rotation ticks, each row followed by its count of ticks:
The counts run from 0 to 438.
20, 1, 6, -7, 13, 6, -3, 22, 1, -3, -16, 4, 9, 9, -13, -2, -4, 23, 6, 5, -10, -18, -2, 11, 9, 4, -3, -4, -2, -8, -10, -7, 6, 1, 4, 0, -6, 7, -6, -21, 5, -17, -1, 8, -18  161
-15, 12, -1, -9, 2, 11, -20, 0, 4, 12, -17, 14, -17, 11, -4, -3, 3, 5, 6, 3, -13, 1, 6, -11, -15, 4, -5, 6, -5, -8, 4, 5, 16, 2, -6, 6, 3, 2, 10, 1, 8, -12, -31, 0, -7  192
18, -8, -6, 7, -2, 8, 6, -4, -16, -1, 0, 6, -1, 4, 6, 3, 4, -2, 0, 0, 17, 13, -2, 7, -19, 5, 18, -12, 21, 21, -11, 3, 11, -9, -7, -6, -5, 0, 20, 8, 11, 9, -3, 9, -16  92
-6, -21, 1, -4, 7, -11, 0, 4, -11, 6, -16, 11, -11, -20, 0, -5, 9, 11, -1, 10, -10, -11, 8, -14, 1, 12, -9, 22, -20, -3, -10, 11, 23, -2, -11, -5, -1, 6, -1, 1, 1, 1, -3, 16, -1  114
-6, -9, -8, 6, -10, 1, 4, -19, 10, -2, -7, 0, -7, -18, -1, 1, 8, 10, -2, 13, 20, 0, -3, 5, 14, -5, 9, -11, 6, -24, 4, 0, 17, 11, -19, 2, 7, -8, 0, -18, 0, 10, 9, -14, 8  405
-19, -18, 12, -14, -2, 9, -3, -3, 10, -3, -3, 4, -11, 1, 0, -2, -1, -10, 4, -5, -15, 6, 21, -18, -8, 15, -17, 15, -18, 20, 5, 5, -12, -10, 4, 12, -7, 2, -7, 0, 2, 1, -11, 1, 2  289
-5, -12, -8, -9, -1, -4, -14, 11, 0, 10, -15, 10, -2, -6, -8, -12, 5, 17, 4, 12, 2, 1, 4, -5, -10, 10, -3, 18, -6, 0, -17, -6, 26, 6, -16, 2, -5, -1, -5, 2, 3, -3, -26, 13, 6  111
4, 1, 8, -2, -5, 0, -25, 0, 7, -3, -7, 10, -1, -7, -1, -6, 7, 11, 0, 22, 22, -2, 0, -2, 13, 5, 0, 2, -21, -21, 3, 16, 17, 5, -27, -1, 5, -7, -9, -4, 7, 2, -8, -5, -1  419
-9, 6, -20, -1, 5, -14, 0, -4, 4, 18, 10, 0, -3, 11, -13, 1, 2, -4, -9, -4, -4, -12, -6, 3, 5, 2, 11, 1, 13, -24, -2, -12, 9, 10, 7, 8, 16, -4, 19, -7, -15, -21, 7, -9, 8  217
1, -10, -17, -5, 2, -12, -9, -1, 14, 3, 24, -6, -6, 3, -20, -4, -3, -3, -7, -9, 3, -3, 11, -5, 3, 14, 8, 8, -3, 1, -19, -15, -8, 8, 1, 11, 6, -7, 1, -2, -22, -12, -5, 0, 21  297
3, 9, 12, -10, 5, 12, -9, 13, -2, 5, 8, 11, 12, 31, 9, 2, 5, -14, 2, 4, 0, -1, 0, 1, -7, 22, -8, -6, -8, 9, 15, 13, -8, -11, 13, 8, -2, 8, 5, 10, 4, -17, 11, -4, -10  238
2, -15, 0, 21, 7, -7, 18, -4, -14, 4, -18, 1, -1, -6, 14, -6, 9, 2, 2, 13, 0, -8, -8, 8, -8, 4, 7, 9, 11, -5, 0, 22, 13, -10, 2, -5, 8, 4, 10, -17, 10, 3, 21, 1, -19  131
8, -17, 4, -2, -8, 21, -15, 2, -1, 1, 16, 5, -5, 21, -6, -1, -4, -2, -4, 6, 24, 11, 7, 3, -12, 18, 16, -6, -4, 18, -8, -3, 2, -8, -5, 12, -11, -10, -1, 8, -4, 2, -11, 5, 3  13
-8, -4, -9, 5, -13, -6, 1, -21, 6, -4, -7, 0, -3, -22, 5, 4, 8, 6, -6, 13, 19, 1, -1, -1, 11, -5, 5, -10, 6, -24, 9, 1, 14, 10, -21, 0, 7, -4, 5, -12, 2, 13, 8, -12, 12  406
-18, -18, -12, -21, -3, -11, 5, 2, 10, 5, 18, 7, -1, 1, -13, 5, 11, -7, -6, -7, -1, 4, 5, -13, 5, 6, -11, 7, -10, 9, -7, -19, 1, 12, 7, 7, 3, -3, 6, 9, -15, -5, 3, -1, 23  300
-9, -11, -13, 11, -7, -10, 6, -18, 25, -1, 12, -13, -2, -5, -9, -6, 1, -6, 3, -2, 10, 3, 4, 5, 4, 0, 10, 6, 16, -5, -9, -3, -10, 9, 1, 7, 13, -11, 0, -27, -10, 0, 8, -20, 12  310
-6, -17, -20, -1, -7, -23, 6, -6, -4, -2, -3, -3, -1, -18, -6, 0, 5, 7, -20, 8, 13, 3, 9, -11, -4, -11, 4, 12, -1, -13, -15, -13, 7, 9, -10, -1, 7, -10, 6, -3, -12, 9, -4, 5, 21  393
1, 9, -11, -12, -7, 18, -19, -7, 18, 1, 19, 0, -4, 13, -10, 3, -6, -4, 6, -10, 3, 7, 11, 0, -4, 18, 7, -20, 8, 12, -3, -15, -9, 5, -5, 16, -7, 1, 1, 5, -7, -11, -16, -7, 13  283
-3, -3, -2, -5, -3, 11, -13, -15, 7, 3, -7, 15, -18, -18, -6, -2, 7, 12, 13, 4, 5, 2, 3, -3, 7, 6, 3, -7, -4, 0, 0, 8, 28, 5, -29, -5, -4, 7, 2, 1, 12, 5, -18, 0, -7  98
-1, 22, -21, -3, 0, -11, -8, -5, -1, 9, -3, 9, 8, -7, 9, 0, 14, 4, -1, 12, 12, 2, -11, 2, 2, 4, 2, -14, 11, -19, 6, 0, 24, 14, -17, -4, 11, 7, 17, 8, 6, -6, 4, -5, 7  138
-14, -6, -16, 8, -9, -15, 4, -19, 22, 0, 12, -9, -1, -7, -7, -6, 5, -10, 0, -2, 9, 6, 2, 1, 2, -1, 7, 6, 15, -6, -8, -3, -8, 11, -2, 6, 16, -12, 5, -19, -8, 0, 6, -20, 14  311
-8, -23, -15, -7, -9, -21, 13, 0, -16, 0, -2, 6, 0, -10, 2, 7, 13, 0, -24, 8, 13, 7, 3, -13, -9, -10, 0, 13, -5, -2, -10, -9, 11, 6, -4, -3, 5, -7, 14, 7, -7, 12, 5, 7, 17  395
-8, -16, 9, 7, 11, -4, 12, 3, -10, 10, -13, -4, -9, 9, 2, -1, -3, -5, -7, -1, -22, -18, 7, -3, -7, 6, -1, 21, -3, -7, 0, 8, -4, -17, 21, 9, 5, 2, 5, -18, -6, -10, 14, 3, -11  211
-3, -3, 5, -12, 7, -7, -4, 3, 23, -1, 7, 8, -5, 9, -29, 1, 3, -4, 7, -13, -11, -10, 0, -3, 23, -13, -11, 12, -6, -5, -5, -7, -3, 9, 8, -6, 11, -5, 5, -17, -1, -16, -5, -12, -14  258
0, 13, -9, -9, 5, -24, 6, -2, -7, -5, -21, -2, 7, -16, 0, 8, -1, 6, -13, -6, -21, -12, 12, -13, 4, -17, -14, 7, 7, -18, -2, -7, -4, -1, -3, -11, 11, 10, 13, -5, 1, -6, -1, 6, -8  167
-25, -3, -3, -13, 0, 1, 16, -2, -1, 15, -6, 14, 3, 16, 8, 11, 14, -12, -2, 2, -10, -1, -9, -3, -1, 1, -15, -1, 5, -4, 22, -3, 10, 0, 18, 5, 4, 5, 20, 4, 4, -8, 20, -9, -3  222
18, -16, -1, -11, 1, -14, 15, 10, -17, -7, 3, 9, 13, -7, -4, 11, 9, 0, -14, -4, 5, 2, 1, -6, 5, -4, -6, 3, -1, 18, -14, -10, 7, -5, -2, -17, -7, 6, 13, 16, 4, 9, 11, 18, -12  76
17, -13, -16, 8, 8, -7, 10, 3, -13, 5, -5, -10, 7, -13, -1, 0, -3, 15, -9, 4, 0, -18, 1, 11, 1, 19, 14, -6, 13, -10, -16, -10, 11, -2, -5, 6, -5, 7, 3, -9, -12, -6, 19, 14, 6  120
-2, -23, 1, -1, 9, -11, 6, 3, -14, 4, -13, 6, -10, -20, 3, -4, 8, 10, -4, 8, -10, -14, 7, -12, 2, 15, -4, 18, -20, -4, -7, 12, 19, -9, -9, -4, -1, 10, -1, 1, -3, 3, 6, 17, -4  115
12, 9, -6, -1, 0, 18, -12, -13, 9, -4, 23, -5, -10, 12, -4, 5, -10, -11, 3, -15, 5, 4, 14, 2, -3, 23, 15, -23, 9, 13, -2, -2, -16, -5, -1, 13, -5, 4, 6, 1, -8, -10, -4, -6, 4  281
-14, 7, 4, -9, 7, 6, -17, -4, -2, 9, -14, 13, -23, 2, 5, 2, 3, 1, 2, 1, -18, -6, 11, -16, -9, 8, -8, 9, -18, -8, 10, 17, 12, -8, -4, 5, 3, 6, 10, 4, 4, -10, -20, 3, -9  194
8, -3, 7, 6, -5, 9, -20, 6, 6, 1, -7, 9, 1, 8, -2, -11, 8, 12, 4, 27, 29, 3, -6, 10, 0, 8, 10, 1, -11, -11, 1, 12, 18, 5, -18, 1, 0, -10, -7, -10, 10, 1, -10, -5, -5  417
-10, -1, 12, 9, 2, 15, 9, -7, 9, 8, -10, 0, 1, 20, 8, -1, -1, -8, 9, 4, -6, -9, -4, 12, -4, 10, 1, -4, 15, -7, 18, 10, -3, -9, 14, 11, 4, -1, 3, -22, 7, -11, 19, -17, -16  226
16, 1, -13, -3, -11, 12, -2, -8, 8, -13, 13, 3, -1, 1, -8, 10, 4, 6, 0, -2, 24, 17, 1, 7, -2, -7, 12, -32, 14, 10, -9, -11, -2, 14, -11, -1, -2, -4, 11, -2, 5, 7, -5, -6, 5  363
-13, -4, 10, 5, 2, 12, 14, -5, 3, 10, -10, 3, 2, 20, 10, 3, 5, -9, 6, 4, -8, -5, -6, 9, -4, 9, -5, -3, 11, -2, 21, 9, -2, -8, 19, 10, 2, 3, 7, -16, 10, -10, 22, -13, -17  225
